One vector is turned by the same rotation once a tick. Each row is the vector after some number of ticks, and that number follows the row.
The counts run from 0 to 106.
|  32 |   6 | -21 |  43 |  20 | -16 | -21 | -24 |  -4 |  30 |  27 |   6 |  -8 |  -5 |  10 | -44 |   6 |  -9 |  10 |  -5 |   8 |  24 |  -3 |  16 | -21 | -34 |   2 | -30 |   3 |  10 |  21 |  49 |   5 |  19 | -23 | -18 | -16 |  -5 | -11 |  20 |  51 |  16 |   5 |   9 |  10 |   5 | : 19
|  11 |  19 |  -7 |   8 |  29 |  12 |   8 |  32 | -17 |  14 |  42 |  20 |  34 |  25 |  13 | -18 |  23 |  19 |  -8 |  -4 |   1 |  23 | -18 | -35 |   7 |  -1 | -17 |  26 |  -5 |  19 |  -7 | -33 | -34 | -16 | -17 |  37 | -38 |  15 |  -4 | -11 |   4 | -16 |  20 |  -7 |  38 |   8 | : 85
|   6 |  13 | -18 |  -6 |  18 | -29 |  -6 |  21 |  28 | -10 |  11 |  11 |  19 |  29 |  14 | -31 |   1 |  18 |  17 |  -5 | -34 |  32 | -12 |  -8 |  24 |  35 |  10 | -11 | -10 |  -6 | -18 | -45 |  -7 | -20 |  31 |  27 |   1 |  10 |  43 |  -3 |  21 | -36 | -20 |  -5 |  24 |  20 | : 89
|  18 |  19 |  -4 | -14 |  11 |  20 |   3 | -21 | -42 | -50 | -17 |   7 |  -7 |   8 |  16 | -39 |  28 |  -9 |  23 |  21 |  28 | -11 | -11 |   4 |   6 |  -7 | -19 | -19 |  -6 |  28 |  20 |  29 | -19 |  12 |   4 | -24 | -43 | -11 |  16 |  33 | -20 |   5 |  11 |  17 | -18 | -21 | : 75
| -12 | -41 |  17 |  37 |  -2 |  -8 | -33 |  -6 |   4 |   2 | -18 |  31 |   4 |  20 | -25 |  26 |  39 |  -2 |  -5 | -21 |  -8 |  27 | -10 |   6 |  10 |  12 |  13 | -35 |  -4 | -25 |  24 |   7 |  11 |  -2 |  -9 | -31 |   5 |  -6 |  22 | -11 |  -9 |  -6 |  51 | -31 |   4 |   2 | : 51
| -15 |   0 |   7 |  10 | -17 | -11 | -15 |  36 |  41 |  18 |  18 | -17 |  10 |   9 | -26 |  -6 |  23 |  -6 |   7 |   0 | -25 |  -9 |  -9 | -23 |  32 |   0 |  -4 |  31 | -14 |  43 | -17 |  -6 |  12 |  18 | -49 |  42 |   8 |   8 | -15 |   6 |  10 |  26 | -20 |  15 | -23 |  24 | : 29
| -54 | -25 |  21 |  15 |  -1 | -23 | -26 | -32 |  -2 |   4 | -26 | -11 |   1 | -28 | -10 |   9 | -12 | -13 |  33 |  -2 |  17 |  -1 |  17 |  12 |  -4 |  -4 | -14 |  -3 |  23 |  -8 | -15 |  23 | -30 | -13 | -14 | -69 |  14 |  -3 |  -8 |  18 | -13 |   1 |  -6 |  -2 |  10 | -34 | : 43
| -11 |  25 |   2 |  12 |   6 |  -1 | -29 |  21 |  49 |  62 |   2 |  -1 |  15 | -26 |   7 |   9 |   2 |   3 | -32 |  -1 | -10 |   8 | -14 |   2 | -17 | -36 |  13 |  -8 | -27 |   8 |  10 |   6 |  -5 |   7 | -43 |  31 |  32 |   1 |   4 |  -6 |   6 |  12 |   2 | -10 | -11 |  -2 | : 26
|   1 |  -6 |   9 | -41 |  12 |  12 |   8 | -11 | -28 |  28 | -35 | -20 |  24 |  -8 |  23 |  17 |  30 |  -4 |  -9 |  19 |  -2 |  30 | -10 |  20 |  20 |  13 | -42 |  17 | -25 |  18 | -35 |   3 | -18 | -23 |  -7 |   4 |  33 | -18 |  -9 | -20 |   3 | -18 | -48 |  25 |   6 |   7 | : 64
|  -5 |   8 | -21 |  11 |  33 | -32 |  -6 |  22 |  17 | -27 |  15 |   9 |  34 |  38 |   4 |   1 |   0 |  20 |  -7 | -12 |   2 |  11 |   4 |  -8 |  -2 |  49 |  -6 | -21 |  -5 |  -3 |  -2 | -48 |  -9 |  -6 |  25 |  27 |  25 |   6 |  35 |  -7 |   0 | -14 | -12 | -20 |  34 |   7 | : 88
|   4 |  60 |   1 |   8 |   7 |  25 | -22 |  27 |  22 |   5 |  13 |  -1 |  -9 | -10 | -29 | -31 |  32 |  14 |  19 |   1 |  -1 | -27 | -19 | -17 |   9 |   2 |  37 |  17 | -15 |  -5 |  17 |  -1 |  38 |  31 | -33 | -24 |  -3 |  40 | -11 |  15 | -11 |  14 |  13 | -26 |  -2 | -11 | : 106
|   7 | -30 | -12 |  -1 |  34 |  -6 |  -9 | -20 | -29 |  26 | -30 | -41 |   7 |  30 |   4 |  19 |  17 |  14 |  -8 |  16 |   9 |  15 |  31 | -17 |  20 |  10 | -21 |   7 | -31 |   6 | -27 | -21 |  17 |   0 | -26 |  21 |  -3 |  -7 |  -9 | -66 |  14 |   0 |   8 |   2 |  11 |   3 | : 60
|  -2 | -28 |  16 | -19 |  35 | -29 |   6 | -25 | -24 |  46 | -16 | -37 |  14 |  50 | -10 |   9 |  43 |   5 | -17 |  17 |  -8 |  13 |  17 | -17 |  10 |  -9 |  -7 | -26 | -12 |  13 | -14 |   2 |  10 |  -1 | -18 |  15 |  13 | -17 |  -3 | -28 |  19 |  -3 |  20 |   0 |  -5 |  -3 | : 59
|  14 |  18 | -42 |   4 |  33 |  31 |  11 |  -1 |  17 |   6 |  -8 | -28 | -15 | -10 |  14 | -24 | -26 |   5 |  20 | -18 |  -8 |  -7 |  22 |  -3 |  -4 |  -6 |  23 |  22 |  -7 | -29 |  22 | -12 |  29 | -23 |  18 | -14 |  14 |  -5 |  -9 | -31 |  34 | -18 | -32 |  16 |  12 |  10 | : 97
|  14 |  -7 |  13 |  18 |  -3 | -23 | -17 |  53 |  30 |  24 |  14 | -17 |  24 |   9 | -19 |   8 |   1 | -12 | -18 |  -4 |   1 |   0 |  -7 |   0 |   6 |   1 | -18 |  20 | -26 |  48 | -13 |  -9 |  12 |  23 | -40 |  24 |  37 |  15 |  -1 |  17 |  13 |  26 | -32 |  11 |  17 |   6 | : 28
|  14 |  23 | -26 |  35 |  16 | -27 | -14 | -11 |  11 |  -4 |  26 |  13 | -20 | -15 | -24 | -47 |  17 |  25 |  22 |  15 |  -3 |  -9 |   0 |  18 |   3 |  12 |  35 |  -5 |  -1 | -33 | -20 |  24 |  14 |   1 |   4 | -37 | -26 |  37 |  15 |  17 |  16 |   8 |  13 | -29 |  29 | -10 | : 14
| -19 | -26 |   2 |  31 |   5 |  10 |  -9 | -12 |  -3 | -27 | -13 | -28 | -30 | -27 | -19 |  -6 | -34 |  -4 |  32 |   4 |  16 | -17 |  35 | -19 |   8 | -21 |   9 |  25 |  12 | -13 |  -3 |  10 |   6 | -18 | -16 | -33 |   1 |   3 |  -6 | -11 | -43 |  13 |  10 |   7 |   6 |   1 | : 41
| -18 | -15 |  10 | -46 |  11 |  17 |   4 | -11 |  30 |  21 | -31 | -28 |  14 |  -8 |   3 |  10 | -10 |  12 | -21 |  18 | -26 |  -7 |  18 |   2 |  15 |  -7 | -11 | -12 | -33 |  -9 | -26 | -20 | -23 | -24 |  -1 |  18 |  39 | -25 |  19 | -54 |  -9 | -10 |  -2 |  20 | -20 |   0 | : 62
|  17 |  -1 |  -4 |  39 |   9 | -18 |  15 |   2 |  45 |  16 |  -3 |  14 | -22 | -18 |  11 | -28 | -31 | -10 |  40 | -14 | -24 |  16 | -20 |  22 |   5 | -28 |  22 | -21 |   9 |  -3 |  29 |  14 | -10 |  -3 |  17 | -12 |   1 |   9 |  32 |  36 |  18 | -10 | -11 |  -7 |  19 |   6 | : 17
|  -1 |  26 |   8 |   0 |  18 |  25 | -16 |  10 |  22 |  -8 |   5 |  21 |  38 | -18 |  27 |  -7 | -25 |  12 |  -4 | -12 |  19 |  13 | -25 |   2 | -15 | -22 |   3 | -10 | -13 |   4 |  10 | -28 | -61 | -30 | -10 |   3 | -24 |  11 |  37 |  -4 | -29 | -11 |  26 |   0 |  -2 | -18 | : 82
|   7 |  -4 |  -9 |  20 |   9 | -20 | -46 |  17 |  35 |  38 | -23 |  -2 |  22 |  12 |   7 |  14 |   7 | -13 |  22 | -29 |  -3 |   2 |  -2 | -24 |  -5 | -31 |  -5 |  -6 | -15 |  -3 |  -4 | -18 |  -1 |  23 | -42 | -10 |   4 |  -2 | -18 | -16 |  47 | -12 |  -4 |  27 |  13 |  -4 | : 24
|  -6 |  13 |  17 | -30 |  -7 |  27 |  27 |  17 | -12 | -28 | -34 | -21 |  -7 |  10 | -38 | -15 |  49 |   3 |  26 |  15 |  -8 |  -7 |  -8 |  -2 |  33 |  31 | -14 |  16 | -16 |  -6 | -18 |  -2 |   0 |  -5 |  15 | -29 |  19 |  10 |   9 | -12 | -17 | -30 | -26 |   3 |  -8 |  -1 | : 69
|  -9 |   9 | -13 |  22 |  -1 |   9 | -45 |  18 |  56 |  62 | -21 |  -2 |   6 | -22 |  14 |  10 |  -6 |   2 |   6 | -16 | -14 |   4 | -13 | -15 |   1 | -44 |  18 |   1 | -25 |  -7 |   6 | -19 |   5 |   4 | -50 |  22 |  11 |   0 |  -9 | -16 |  20 |  -2 |  -5 |  18 |   2 |   3 | : 25
|  16 |  25 | -19 |  -5 |  13 |  14 | -22 | -18 |   1 |  16 |  -6 | -16 |  16 | -32 |  27 | -30 |  -7 |  -3 |  26 |  17 |  17 | -14 |   8 |  17 | -22 |  -5 | -14 |   6 | -20 |  15 | -19 |   9 |  21 |  35 | -10 | -29 |   6 |   9 | -11 | -22 |  26 |  23 | -55 |   5 |  24 |  -5 | : 100
|  23 |   4 | -42 |  44 |  12 | -19 | -30 | -10 |   7 |  -8 |  -1 |  21 | -20 | -17 |   2 | -31 |  -2 |   8 |  37 |  -3 |   5 | -14 |  13 |  28 | -10 |  21 |  18 | -29 |  -5 | -19 |   2 |  14 |  25 |  16 |   9 | -32 | -17 |  18 |  32 | -10 |  12 |   3 |  -4 | -38 |  35 |   5 | : 15
|  26 |  24 |  -6 |   2 |  -2 |  30 |  15 | -24 | -32 | -19 | -48 |  -2 | -18 |  -4 |   1 |   5 |  18 |  -8 |   7 |  27 |  33 |  18 | -13 |  36 |   1 |  32 |   8 |  -1 | -20 | -14 |  38 |  16 |  21 |  -4 |  22 | -29 |  24 |   1 |  19 |  20 | -46 |  -4 | -33 |  -1 |  14 |  -4 | : 72
|  10 | -37 |  -6 | -13 |  22 |  17 |  -1 | -15 |  12 |  17 | -34 | -39 |  15 |  -3 |   7 |  12 | -12 |  12 |   0 |  25 | -16 | -11 |  13 | -18 |  27 | -11 | -21 |   8 | -41 |  -6 | -15 | -33 |  13 | -24 |  -9 |  20 |   5 | -12 |  19 | -78 |  -9 | -18 |  -5 |  16 |  -3 |   2 | : 61
| -25 | -22 |  28 |  23 | -28 | -16 | -29 | -21 |  -4 |   4 | -27 |   5 |   3 | -36 |  19 |  17 |  21 | -18 |  33 |  -6 |  21 |  23 |   6 |   9 |   7 |  -3 | -11 |  17 |   8 |  -5 | -20 |  14 | -23 |  -7 | -19 | -55 |  -5 |  -1 | -25 |  23 | -13 |  -2 |  -9 |  14 |  48 |  -1 | : 44
| -19 | -24 |  13 |   6 |  -4 |  -8 |  11 |  -8 |  14 | -22 | -11 | -21 | -27 | -16 |  -9 |   2 | -35 | -23 |  12 |  12 | -13 |  16 |  21 |  18 |  43 | -15 |   5 |  21 |  11 |   5 |  21 |  21 |  16 | -38 |  -5 |  -2 |  19 | -20 |   0 |  49 | -25 |  -9 | -13 |  38 | -24 |  42 | : 37
|  16 |  45 | -11 |  -8 |  50 |  15 |  20 |  10 |  -7 | -14 |  20 | -22 |  11 |   5 |   2 | -18 | -36 |  15 |  -4 |  27 |  20 | -20 |  17 | -12 |   3 | -23 |   5 |  20 |   0 |  22 |  16 | -21 |   9 | -13 |  -8 |  51 |  -1 |   0 |  32 |  24 | -43 |   0 |  11 |  29 | -19 |  19 | : 1
| -12 |  27 |   0 | -26 |   2 |  27 |   5 |  -8 | -12 | -19 | -36 |   5 | -13 | -11 | -29 | -19 |  56 |  19 |  13 |  21 | -10 |  -7 | -12 |  11 |  33 |  37 |   2 |  -2 | -16 | -25 | -20 |  20 |   8 | -18 |  17 | -38 |  -4 |   4 |  -6 |  -7 | -25 | -29 | -10 |   2 | -21 |   2 | : 70
|  28 |  14 | -42 |  11 |  40 |   5 |   4 | -15 |  -7 |   5 |  34 |  -6 |  25 |  12 |  34 | -21 | -13 |  11 | -25 |  27 |   0 |  24 |   4 |  13 |   8 |  19 |   0 |  -5 | -18 |   3 |  24 |   2 |  23 | -15 |  24 |  45 |   9 | -10 |  33 |  -4 |  17 |   3 | -24 | -13 |  18 |  28 | : 92
|  -3 |  32 | -11 |  -9 |  32 |   5 | -18 | -24 |   9 |  32 |  -3 | -32 |   7 | -25 |   2 | -29 | -23 |  32 |  12 |  27 |   1 | -21 |  26 |  18 | -36 | -21 |  18 | -11 |  -9 |  -3 | -25 |  21 |   2 |  23 |  12 | -26 |  33 |  -1 | -12 | -14 |  30 |  -9 | -43 | -10 |  23 | -12 | : 99
|  32 |  37 | -37 |   3 |  25 |   7 |   2 |  -1 | -19 |  -3 |   9 |  -1 |  14 |  23 |  41 |  14 |  -4 |  -9 |  -7 |  27 |  18 |  -1 |   0 |  -9 |  -1 | -16 |   2 |  -2 |  -9 |  13 |  26 | -29 |  20 |  -3 | -15 |  51 | -20 | -15 |  11 |  24 | -33 |   3 |   4 |  42 |   4 |  22 | : 0
|  15 | -43 |  15 |   1 |  -2 | -29 | -24 | -22 |  -5 |  11 |  -8 |   4 |  24 |  36 |  19 |   3 |  21 |  -4 | -11 |  10 | -12 |  14 | -22 |  18 |  23 |   0 | -18 | -51 | -26 |  29 |  -1 |  11 |  12 |   5 | -20 |  20 | -18 | -23 |  37 | -13 |  17 |  18 |  35 |  -1 | -29 |   3 | : 55
| -10 |  -2 |  -5 |  34 |  27 | -17 |  -6 |  10 |  39 |  25 |  11 | -19 |  -6 |  -4 | -31 | -29 | -34 |   6 |  22 | -28 |   2 | -14 |  10 | -17 | -31 | -53 |   9 | -31 |  -5 |   5 |   8 |   7 |   2 |  21 | -31 | -16 |  20 |   5 |  18 | -10 |  33 |  10 |  18 |   8 | -21 | -16 | : 22
|  -3 |   0 | -19 |  -5 |  -8 | -33 | -45 | -23 |  19 |  -2 |  -2 | -11 | -18 | -18 |  -3 |   6 |   7 | -11 |  -4 |  37 |   7 | -21 |  23 |  26 |  29 |  35 |  10 |  11 |  -6 |  -1 | -14 |  12 |  52 |   4 | -21 |   2 |   4 | -16 |  17 |  39 | -27 |  19 | -18 |   9 | -25 |  19 | : 35
|  -4 |  -7 |  12 | -17 |   6 |  29 |  30 |  15 | -24 | -39 | -26 | -25 |  -1 |  19 | -36 |  -6 |  25 |   6 |  13 |   9 |   5 |  -8 |   1 |   9 |   6 |  52 | -28 |  12 | -14 |  12 |  -8 |   4 |   1 |  -1 |  18 | -21 |  47 |  -6 |  18 | -16 | -16 |  -3 | -40 |   0 |   2 |   3 | : 68
|  20 |  21 | -36 |  -9 |  23 |   7 | -20 | -27 |  14 |  16 |  27 |  11 |  23 |  -1 |  42 | -24 |   7 |  20 | -25 |  17 | -19 |  18 |   3 |  22 |  11 |  19 |   8 | -43 | -16 | -25 |  11 |   5 |  19 | -22 |  14 |  33 | -10 |  -6 |  18 |   3 |  30 |  -9 | -11 | -16 |   1 |  26 | : 91
|  23 |  -6 | -22 |  59 |  -3 | -18 |  -9 |  -4 |  32 | -10 |   0 |  25 | -12 | -20 |   6 | -34 | -21 |  -8 |  37 |  -8 |  -5 |  11 | -10 |  31 |  -7 |   4 |  15 | -28 |  -7 | -24 |  38 |  -3 |   7 |   1 |  26 | -31 |   1 |  15 |  55 |  11 |  13 |   7 | -21 | -16 |  26 |  18 | : 16
|   1 | -36 |  35 |   2 | -13 | -33 |   4 | -18 |  14 |  23 | -24 |   1 |  11 |  18 |   5 | -15 |  23 |  -5 |  -8 |  32 | -10 |  20 | -21 |  -8 |  20 | -15 |  18 | -35 | -21 |  27 | -12 |   3 |  -2 |   0 |  -9 |  13 | -33 |   5 |  46 |  11 |   6 |   7 |  37 | -24 | -18 |   1 | : 54
|   6 | -50 |  29 |  13 |  13 |   9 |  32 |  -2 |  -9 |  13 | -15 | -22 |   2 |  29 |  13 |   1 |   1 |  -2 |  -5 |  -8 | -34 |  33 |  -7 | -14 |  27 | -29 | -17 | -15 | -16 |  20 |  31 |   5 |  -9 | -26 |  -9 |  30 |  21 | -32 |  24 | -27 |   5 |  -8 |  30 |  25 | -23 |  20 | : 57
